One turn sends every row of this set to another row. A few are shown first. Where does it send the rows asked after them?
K608: [20 16 -9 -7 10  2 -9 -1  5 -9  6 -5]
K361: [ -7   6  31 -11  -7 -13   4  10   9  15  12   1]
K54: [  9   4   4  -1   1  15  -8 -13  23   5  13   2]
K538: [  2  20   3 -10  -4 -22   8   9  18  -4  -9  -8]
K449: [-15   2   4 -15  -2   1  -5  -5  26   5   0  -4]
K277: [ 15  19  29 -12   2   0  -6  17  10  -1  27  -5]
K493: [ 11  18  18  -8   6 -23   1   4   4  -1   5  24]
K724: [ -5  14   5 -30   2   5  -5   8   4  -4   0 -12]
K966: [ 27   9  -3 -15   5   1   1  11  18   1   9  -9]
K52: [ -1  18  21   8   3   1 -14  -4  18  -4  26   8]
K252: [-10   2  20 -11  -5 -24  -6  -5   4   2   7  -3]
K427: [-11   8   2 -28   0   2  -1  10  23   1   8  -8]
K257: [ 10  14  -5 -13   7  13 -10  -5   7 -10  20  -5]
K583: [ 19   3   1 -21   2   6  -6  -2  14  -4  13 -14]
K207: [25 14  9  1  4 15  0  7 11 12  1  1]
K930: [ 16  12  29  -2   1  -4 -18  -7   0  -7   9  -6]
K461: [ -2  19   8  -3  -5 -16  13  11  27   6  -7  -1]
K452: [ 10  17  15  -9   7 -25   3   5   9  -2  10  24]
K247: [-1 35  8 -4  0 -8  9 18  4 -1 -6  0]
K116: [  9  18  18  -5   6 -22   3   4   9   0   7  27]
K400: [ -6  15  26 -18  -2 -13   2  16  -4   6  15  -3]
K650: [-13  18  14 -10   1  20  -3   6   9  11   0   3]
K317: [15  9 -8 -1  5  3  0  3 31  5 16  2]
K708: [ -6  24   8   8  -4 -10   7   3  20   5 -11   5]
K388: [ -4  30  -1  -8   1 -17   6  12  11  -9  -3  -2]
K137: [ 13   3   3 -14  -1  11   0   2  29   6  20  -5]
K72: [ 13  15  20  -8   5 -23   4   7  10   2   7  24]
K340: [-19  15  22   0  -2 -10  -2   3   6   8  18  11]
K686: [-19  15  13 -12   0 -19  -3   7   7  -1  24   4]
K694: [  1  29  13   3  -2  -7   6   7   6   3 -15   1]
K462: [  0  18  13  -3   5  -8 -14  -2  20 -13  32   1]
K660: [ -8   4  16 -12  -4  11  -3  -1  17  14  -9  -2]
K808: [15 24 -5  1 11 15 -3  7  9  0 14  5]
K126: [18  7 12 -4  1 21 -6 -7  8  7  5 -3]
K284: [ 19   6  -1   5   3   5  -7 -10  19   5   0   2]
K270: [-10  12  25  -6  -2 -15  -8  -3 -11   2   5   1]
K365: [15 10 32 -6 -2  0 -4 12 22  7 23 -2]
K619: [ 12  18  18 -10   6 -23   4   8   6  -1   8  23]
K666: [ 12  15  17  -9   5 -26   2   3   9  -1   6  22]
K294: [13 18  7 -9  5 24 -3  5  6  2 19 -1]
K733: [-14  21   5 -16   4  13  -8   2  -1  -3   1  -2]
K836: [ 15   4  24  -7  -2 -13 -16  -7  13  -8  12  -9]

K52 moves to K930
K694 moves to K247
K619 moves to K452
And these:
K270 moves to K400
K126 moves to K294
K427 moves to K449
K207 moves to K808

One turn sends every row of this set to another row. A few are shown first. Where does it send the rows asked after them?
K767: [  1  -9 -13   2   5   8   2  -9 -22   8   7 -24  -3   6   2  15  12  21
   5  28 -27   9  -2  17   8  -5   6  -9   2 -14   8  -7   4  -6  11]
K250: [-13 -13   2 -11 -14 -19  37 -10   3   2   2  -8  17 -13  13  -8 -19  -1
  -2  10 -20   2  -2   5  12  -7  19  -1 -10 -12   7  14   2  24  15]
K73: [-13  -6   2 -12 -10 -11  27 -24   6  -4  -4   3  11 -22   6   6  -5   3
   2  16 -19  13  -5  -7   4   4   9  -2  -4   1   2 -13  -1  20  19]
K718: [-11 -16   5 -13  -8 -15  35   1   3  16  -4 -11  12 -17   5   3 -20  -6
   4  12 -17   1  -5   2  11  -8  16   7  -5  -4  15  10   1  20  16]
K929: [ 12  -4  10   4  -5 -22   4   1   5  -8   2  -4  -2   2  15   3  22  -1
   2   6  -1  -1 -12  12   5  -2  -2 -21  -6   6 -13   0  17 -10   6]
K371: [-17 -14   3 -12  -7  -9  36  -7   5  11  -7 -11   7 -17   2  -2 -21  -6
   8  13 -21   9  -9   1  14  -6  10  11  -6  -5  19   8   4  16  19]
K917: [  1  -9 -22   2  14   9  11   2 -20  23  10 -24  -3  -6   6  -3   4   8
   0  20 -28  -6  12  12   7 -10   7 -10   3 -23  -2  -7   7  -3   2]
K341: [ 10  -6  11   3  -2 -23   1   4   6  -5   1  -6  -4   1  16   6  22  -3
   2   5  -1   0 -12   9   4  -5  -3 -17  -6   7 -10  -2  17 -10   7]
K627: [ 15  -8   3   1  -2 -21  -2   4   0  -6   0  -8  -9  -2  12   4  21  -4
  -1   2  -1  -6 -14   7   3   0  -3 -17  -9   3 -12  -2  17 -10   9]
K941: [ 13  -8   4   2  -2 -23  -2   2   0  -8   4  -5  -8  -2  11   0  20  -2
  -3   3  -3  -5 -10   7   4  -2  -2 -19 -11   2 -13   2  18  -7   7]
K798: [ -1   9  -1  -3  -2 -23  30 -12  -8  20 -11   3   0  -2  17 -19  -6   8
  12  -5 -18 -10 -15  -4  15   5 -10  -6 -10 -27   6  10   9 -11   4]
K32: [ -2  -6 -26   0  11   5  13  -3 -20  17   9 -22  -1   1  10  -7   4  10
  -1  16 -32  -6  11  15   6  -4  10 -13   1 -24  -3 -11   2  -5   3]
K53: [ -3  -9  13 -11 -17 -11  24 -12   3   1   8   4  11 -28   7  12  -5   5
  -1  22 -11  11   1  -4   5 -12   9  -2  -5   0   2   4   5  28  14]
K482: [ -5  -7   8  -9 -12  -6  27 -17   7   2   4   6   5 -31   7   5  -5   3
   2  21 -14  17   0  -6   7  -9   2   2  -3   1   1  -6   9  25  16]
K678: [  9 -13  -3   2   1 -23   8   9   1  -3   0 -19  -7   9  13 -11   8  -9
   0  -3  -6 -11 -15  14  12  -2   5 -14 -13  -6  -1  14  21 -13   8]
K715: [ -4  -6 -21  -1  10  11  16   4 -20  19   7 -25   2  -9  11  -3  -4  12
   4  18 -29  -7  14  13  12 -12  10  -5   0 -27   0  -3   4  -3   5]
K837: [  3   8   3  -2  -2 -21  30  -4  -8  28  -9   4  -5 -12  15 -15  -5   8
  15   0 -16  -9 -12  -6  16  -2 -15  -2  -8 -26   8  13  14 -10   4]
K709: [  9 -13   3   2   1 -22   9  13  -2   0   0 -17  -9   6  12 -11   8 -10
   0  -2  -5 -11 -12  15  13  -5   1 -11 -14  -5  -1  18  23 -14   8]
K455: [  6 -11   3   4   0 -22  16  16   5   3  -1 -15  -4   6  18 -15   6 -11
   2  -2  -5 -10 -10  16  12  -7   3 -14 -10  -3  -4  15  20 -15   5]
K679: [-11   8 -10  -1  -9   2  37  -8 -28  16  -4  -1   3 -21  -2  -2  -3  15
  18   4 -30 -10   7  -8  21  -3   9   8  -3 -16  -1   8   7  -7  19]
K672: [ -7  -6 -24  -2   9   8  14  -1 -21  17   7 -26   4  -5  12  -4  -3  12
   1  15 -29  -7  12  12   9  -5  12  -7  -2 -29  -1  -6  -1  -5   6]
K614: [  5  -9   2   4   1 -26  15  13   3   2  -4 -16  -3   9  16 -13   7 -10
   4  -5  -6  -9 -11  16  12  -4   4 -15 -10  -2  -3  12  18 -17   6]
K824: [  6   4   0  13 -14   4  17  -1  15  -3  10  16   1 -11   3   6   7   9
   7  27  -2  -8 -15  -2  11   0  -2 -16 -15   0  14  -2  18 -12  25]
K596: [ -3  -5 -10   0   5  13   2  -9 -20   5   8 -23   2  -1   4  19   9  24
   7  25 -24   9   4  13   9  -7   6  -6  -1 -16   6  -7   1  -2  12]
K364: [  3   5  -4  10 -13   2  18  -3  15  -6   4  14   7  -5   2   8   6   9
   6  24  -5  -9 -18  -1   8   9   2 -20 -17   1  15  -8  12 -11  26]
K170: [  0  -1 -11  12  -7   1  30  13  15  13   2   6   6  -8   5  -9 -10  -4
   7  16  -6 -22 -13   1  13   3   4 -13 -16  -8  17   1  17 -17  24]
K26: [  7  11  14   0 -12 -18  16 -23 -10   5  -1  12  -3  -5  12   2  10  23
  14  13 -13   8 -20  -5  16  -2 -21  -8  -7 -17   8  10  15  -5   8]
K304: [  3   9  14  -3  -8 -19  14 -21  -9   9  -7   8  -4  -3   8  11   9  21
  18   9 -14   7 -23  -6  11   5 -20  -5  -6 -15  11   2  11 -10  10]
K343: [-10 -10   5 -16 -14 -17  23 -19   3  -1  -4  -2  16 -15   3  15  -7   3
   0  15 -16   9  -7  -4   0   4  15  -6  -5   1   3  -8  -5  22  18]
K891: [  3  -7 -12   5   4   8   3 -12 -20   4  15 -24  -4   4   5   9  12  22
   1  28 -28  11   4  18  11  -9   5 -11   0 -18   6   0   9   0   8]
K794: [-16 -12  -1  -8 -12 -11  42 -14   5  -1   0  -6  10 -15  11 -14 -19  -3
   1  12 -22  10  -5   5  15  -8  13   2  -9 -11  12  13   6  21  20]
K667: [ -9   9  -1   1 -16   3  29 -19 -29   3  -1   1   3 -14  -6  13   8  25
  19  13 -27   3   1  -5  20  -3   5   5  -3 -12   1   7   9  -4  24]
K451: [-11   7 -12  -1  -8   2  36 -11 -29  15  -6  -1   5 -18  -2  -3  -3  16
  16   4 -30 -11   7  -6  21  -1  10   6  -3 -17  -3   5   6  -7  21]
K48: [ -8   8   0   2 -15   4  28 -19 -29   6  -4   0   2 -14  -8  13   8  24
  20  14 -27   4   0  -5  21  -2   8   6  -1  -9   1   5   9  -5  25]
K272: [  0  -4 -12   1   1  12   4 -11 -22   2  11 -21   1  -2   9  16   9  26
   4  28 -26  11   7  15  12  -9   7 -10   0 -21   2  -5   6  -2  12]
K509: [  0   1 -15  13  -9   0  33   7  16   5   4   9   7  -7   8 -16  -8   1
   4  15  -9 -22 -11   4  15   4   6 -17 -20 -12  13   6  15 -14  23]

K627 moves to K709
K798 moves to K304
And these:
K824 moves to K509
K794 moves to K73
K767 moves to K917
K596 moves to K715
K343 moves to K718

